One turn moves every row onto another: examples first, then more rows asked:
Q_46: 43  428  -41  -199  -69  222  -135  155  245  -113  256  -66  -127  315  -147  93  172  400  -99  -49  142
Q_954: 280  -238  -140  93  318  139  80  4  -384  22  100  165  290  267  328  -279  90  -181  -161  77  22
Q_629: 26  -131  86  211  311  149  194  -86  -92  173  330  159  126  317  227  -354  44  -58  -1  338  196
Q_374: 353  -247  -183  93  393  142  133  45  -314  65  184  46  263  257  308  -274  73  -113  -161  67  -68
Q_140: 476  288  -155  110  -451  319  163  110  -130  95  -96  220  -203  315  203  53  402  267  23  -29  130
Q_600: 133  -164  -224  160  249  183  361  179  -264  138  400  95  179  446  89  -407  36  -77  62  -96  56
Q_60: 159  358  -137  28  -52  83  -14  -105  -84  -14  -14  262  -496  31  -57  255  -32  -18  -286  -32  -128
Q_459: -23  -96  190  174  365  65  254  -48  -170  87  370  167  140  371  173  -245  63  -39  -54  298  159
Q_939: 324  -242  -114  74  320  113  123  59  -408  84  42  114  304  220  326  -252  65  -89  -172  74  24
Q_307: 337  345  -335  119  -330  344  206  196  -132  -57  -180  180  -186  297  106  163  454  161  -4  -97  71
Q_816: 256  373  -100  -31  -60  71  -162  -120  -67  -7  -65  323  -441  31  -51  92  -105  39  -274  23  -90
Q_932: 362  410  -372  73  -364  286  86  224  -156  -63  -208  193  -228  274  160  52  360  189  -16  14  -4
Q_801: -10  -91  178  191  359  52  265  -58  -134  90  299  161  106  335  165  -280  1  33  30  348  135
Q_832: 280  -206  -160  120  406  80  110  77  -302  81  126  161  309  272  318  -296  42  -123  -164  110  14
Q_263: -79  343  5  -261  -89  228  -3  182  237  -179  244  22  -126  179  -172  27  122  367  0  -91  153
Q_358: 433  460  -280  105  -349  317  97  182  -161  97  -177  105  -204  359  32  -32  394  201  -78  -116  96
Q_541: 122  -240  -180  161  182  203  379  115  -170  212  447  133  138  407  69  -381  74  -73  62  -99  84
Q_856: 165  291  -130  5  -15  81  13  -70  -110  -128  -53  350  -463  -1  9  313  -21  19  -239  19  -96
Q_517: 52  -114  121  236  334  76  274  27  -85  105  362  177  201  381  182  -300  4  -21  -17  303  156
Q_30: 287  -182  -176  62  388  137  100  17  -334  150  161  18  261  229  354  -337  123  -115  -154  113  6
Q_77: -42  387  -172  -198  -4  197  -110  125  284  -156  187  -73  -115  253  -82  203  276  314  -62  -71  42
Q_720: 42  -159  -209  90  197  176  348  126  -257  132  395  87  179  445  84  -430  163  -92  120  -125  68
Q_260: 20  -153  100  181  327  70  194  -48  -96  119  283  138  155  446  199  -313  2  -34  78  316  172
Q_957: 119  -245  -169  106  178  179  327  138  -287  214  370  62  170  489  89  -354  11  -96  62  -114  133
Q_391: 337  385  -281  185  -380  383  121  137  -79  21  -184  119  -184  336  85  135  435  129  -71  -53  109
Q_922: 236  399  -79  39  -49  125  -32  -88  -80  -42  -48  333  -549  102  -48  178  -77  98  -206  43  -82
Q_346: 72  -133  82  240  422  114  211  -52  -72  139  309  180  144  388  218  -272  88  7  -23  343  162
Q_219: 34  321  -49  -305  20  149  -125  190  251  -197  186  2  -78  282  -181  85  125  368  31  -87  134
Q_897: 114  334  -136  -9  -91  117  -100  19  -93  -104  29  373  -489  70  -1  255  -113  102  -267  113  -7
Q_80: 30  371  -157  -257  -28  205  -108  196  247  -109  208  31  -180  266  -128  169  178  399  -63  -159  83
Q_56: 53  297  -165  -303  67  184  -185  132  200  -65  239  28  -134  298  47  153  283  498  0  -72  142
Q_229: 43  -214  -239  86  196  229  318  163  -257  140  378  88  157  449  40  -412  62  -13  146  -149  129
Q_487: 293  -218  -101  44  371  22  124  31  -346  134  106  41  266  299  323  -281  45  -122  -114  103  -24
Q_575: 459  407  -213  78  -359  333  97  193  -77  -10  -209  118  -146  301  115  90  395  258  -63  -64  62
Q_169: -23  420  -162  -237  -115  153  23  307  154  -103  257  -18  -169  261  -60  187  243  420  -71  -57  63
Q_546: -65  357  -126  -198  -3  194  9  174  244  -216  230  2  -160  248  -77  271  277  367  -8  -55  73
Q_91: 479  366  -173  95  -319  340  151  240  -208  -8  -231  109  -109  401  30  30  380  204  -4  -69  194
Q_570: 267  340  -40  -31  27  0  -2  -64  -179  -7  -118  377  -492  63  -113  105  -119  23  -184  7  -65
Q_246: 91  -209  -183  107  187  247  319  103  -262  207  471  20  138  374  99  -410  44  -91  23  -88  115
Q_936: 280  282  -117  -62  -2  102  -37  -140  -203  -38  119  278  -592  82  18  157  -136  123  -160  -22  -147
Q_302: 174  378  -44  -37  54  84  -52  -72  -168  -8  -186  403  -454  -24  -8  80  -41  74  -258  93  21
Q_40: 422  404  -270  41  -282  428  153  244  -280  -73  -209  31  -143  300  64  -40  365  215  -48  -120  119

Q_720 goes to -> Q_954
Q_260 goes to -> Q_957
Now these:
Q_91 goes to -> Q_570
Q_816 goes to -> Q_46
Q_80 goes to -> Q_575
Q_391 goes to -> Q_60
Q_229 goes to -> Q_939
Q_263 goes to -> Q_40
Q_246 goes to -> Q_30
Q_169 goes to -> Q_932
Q_856 goes to -> Q_546
Q_936 goes to -> Q_56
Q_832 goes to -> Q_517
Q_346 goes to -> Q_541

One turn moves every row onto another: examples first, then more rows asked:
Q_576: -221  -36  62  -643  151  58  -92  426  -39  453  -179  52  194  -20  355  -294
Q_12: -96  -314  1  95  15  -202  178  61  160  104  -68  418  201  51  588  -233
Q_203: 85  -66  35  -7  -77  -88  418  -40  -137  77  155  349  79  -142  299  -274
Q_349: -199  -338  -165  -90  104  -112  26  75  299  61  -238  372  279  -66  649  -356
Q_929: -277  -283  276  -392  8  11  -158  451  -13  286  -152  83  378  -80  329  -23
Q_376: -37  -328  -390  138  -55  -374  -99  308  112  200  -14  43  81  -147  515  -161
Q_887: -199  -205  -424  -27  177  -187  -117  335  235  204  -38  142  54  -174  716  -177
Q_325: -9  -145  28  -252  187  436  -41  389  -176  246  28  -283  174  -243  272  -66
Q_981: -228  -87  78  -625  58  29  -165  362  -41  480  -161  -40  289  -122  390  -390
Q_967: 43  -267  -42  -371  230  495  133  314  -142  306  -140  -66  153  -146  217  -120
Q_87: -135  -316  26  19  -77  -211  139  35  202  106  -118  429  273  54  522  -279
Q_54: -300  -268  199  -389  37  -18  -181  542  -58  340  -36  32  287  -179  356  16
Q_695: -302  -38  -200  -247  243  -200  77  319  -25  -179  -80  143  -153  183  255  -382
Q_152: -141  -287  -81  -9  -38  -145  174  97  229  46  -264  408  338  15  568  -332
Q_171: -72  -236  -28  61  -45  -268  224  141  196  66  -64  468  223  -25  539  -256
Q_524: -171  104  -211  -598  -24  238  98  260  -117  199  -154  -105  136  -358  156  -425
Q_149: -183  -137  30  -185  -143  215  148  432  -5  84  -79  134  315  -412  253  174
Q_393: -341  -94  -156  -244  316  -163  -93  248  83  -244  -110  108  -96  136  339  -354
Q_751: -207  -96  -220  -270  168  -327  99  227  -59  -97  21  132  -198  70  223  -517
Q_758: -41  -256  241  -331  138  488  135  211  -149  146  -61  -48  306  -212  233  -233
Q_450: -232  -108  -194  -248  245  -251  72  169  -92  -48  48  103  -242  152  296  -498
Q_207: -129  161  -22  -69  -28  -314  -133  63  37  -58  4  -94  150  16  457  -639
Q_838: 75  -15  -48  24  -232  248  191  192  -115  11  -48  91  221  -260  213  149
Q_230: -386  -28  -33  -144  130  -205  -242  137  97  -170  56  -74  155  -154  571  -564
Q_566: -168  79  2  -63  26  -248  -155  -12  -1  -9  35  -128  112  53  512  -661
Q_749: 209  -155  -322  140  -141  -175  -42  28  -153  184  1  -174  47  -117  210  -176
Q_223: 66  -267  -288  -140  -2  -160  246  29  -269  73  96  89  -148  -135  61  -339
Q_323: -168  -232  -472  54  30  -265  -55  414  112  243  17  70  47  -204  631  -157
Q_995: -243  -70  -186  -295  201  -253  66  191  -36  -43  -23  177  -209  216  232  -429
Q_573: -89  -375  -350  161  6  -312  -100  254  79  253  47  37  35  -118  579  -148
Q_599: -3  -272  -147  -40  -280  195  164  162  -190  28  17  31  210  -450  163  15
Q_999: 4  -165  -16  -312  202  437  -11  431  -156  253  -19  -291  184  -266  341  -115
Q_564: -145  -238  -36  -154  -212  194  5  364  2  87  -202  -27  392  -399  185  117
Q_291: 25  214  -222  -366  -104  273  267  97  -231  124  38  0  14  -316  200  -358
Q_861: 11  -281  -4  -391  248  479  145  386  -139  212  -129  -90  160  -164  256  -104
Q_235: 108  129  -257  -313  -171  265  106  -3  -188  96  -180  -133  129  -193  118  -387
Q_988: 12  -159  130  -291  99  471  27  287  -104  265  -30  -218  367  -321  447  -239
Q_81: -235  73  -22  -109  -63  -280  -199  13  23  46  89  -119  152  -31  502  -661
Q_163: -23  -241  196  -383  163  499  155  250  -104  139  -111  -61  333  -214  312  -241
Q_124: 181  228  15  108  -133  -98  95  -88  -107  98  74  -36  177  -49  361  -330
Q_377: -100  281  -117  -531  -35  285  79  229  -39  171  -255  -90  216  -204  197  -362
Q_327: 29  -116  107  -275  103  483  41  243  -106  356  -2  -173  351  -328  420  -248
Q_321: -311  31  -42  -88  -39  -247  -183  110  7  -109  28  -153  233  -121  514  -665
Q_713: -145  -287  -371  90  -21  -325  -118  326  96  283  80  63  -1  -120  539  -90

Q_327 goes to -> Q_758
Q_149 goes to -> Q_524
Q_376 goes to -> Q_207
Now these:
Q_576 goes to -> Q_54
Q_291 goes to -> Q_599
Q_861 goes to -> Q_999
Q_203 goes to -> Q_223
Q_87 goes to -> Q_995
Q_230 goes to -> Q_349
Q_450 goes to -> Q_573
Q_695 goes to -> Q_323

One turn moves every row onto another: examples first, then more rows asked:
Q_604: -339  23  -361  -74  -144  -4  53  -53  -137  170  -185  -192  12  -217  -85  119  318  213  132  99  148  325  49  268  -9  159  95  -83
Q_642: 109  76  -213  179  146  -273  -12  -5  184  339  -189  131  162  124  -73  -13  -280  -140  -4  119  16  -130  -297  273  300  318  137  118
Q_875: 102  -219  -103  -103  10  61  283  175  191  -68  71  120  -27  -268  -8  70  -603  -4  109  1  35  -304  -40  -247  94  181  -212  51
Q_871: -21  110  4  -210  -118  -34  157  -78  -353  65  358  421  25  180  70  97  10  -105  13  -68  87  8  204  -94  -11  -424  82  -99
Q_904: 263  326  309  107  -4  -3  -209  -3  114  47  -4  -135  0  -214  43  17  220  22  -129  -22  -182  23  178  87  -297  -65  -432  72
Q_451: -15  211  -210  236  116  -280  -8  86  -55  64  -503  378  47  110  109  -43  -222  52  -28  199  163  -23  -62  273  384  64  -41  41
Q_691: 277  292  347  45  -27  14  -198  45  96  59  25  -110  11  -202  -14  36  245  21  -84  -30  -201  105  120  104  -324  -2  -379  42
Q_483: 87  -111  -102  -168  -49  14  324  281  -2  -207  -73  278  -75  -326  78  11  -608  95  90  -1  34  -144  49  -154  149  10  -276  42
Q_351: 81  -25  -100  36  -62  -67  325  367  157  -100  -8  71  37  -275  -6  -2  -629  36  191  -56  -40  -221  -103  -149  172  -72  -103  -86
Q_189: -294  14  -486  -102  -91  -20  26  -201  -85  256  -141  -321  -26  -263  -42  71  237  180  -67  120  130  183  112  256  6  185  10  132
Q_485: -399  47  -424  142  -70  30  -22  -158  -14  226  -201  -333  16  -178  -29  105  286  181  89  119  207  96  122  132  33  106  48  -76
Q_301: -33  160  -99  35  -74  -64  100  -164  -147  196  411  142  89  204  80  57  -65  -187  -40  -76  63  -236  186  -178  51  -515  114  -74
Q_698: 74  37  -100  -264  -66  -26  149  -261  -221  241  497  262  24  151  46  79  -77  -196  -161  -50  25  -124  185  -104  -52  -286  45  124
Q_766: 52  -126  -105  -29  164  -98  -20  -123  20  136  -315  504  28  133  -4  117  -156  -35  5  259  222  2  -108  181  234  507  -68  124
Q_506: 218  278  381  118  -11  45  -213  26  104  13  -10  -89  18  -184  7  56  268  33  -49  1  -150  48  167  30  -309  -38  -401  -5

Q_604 goes to -> Q_485
Q_698 goes to -> Q_871
Q_642 goes to -> Q_766
Now these:
Q_351 goes to -> Q_875
Q_691 goes to -> Q_506

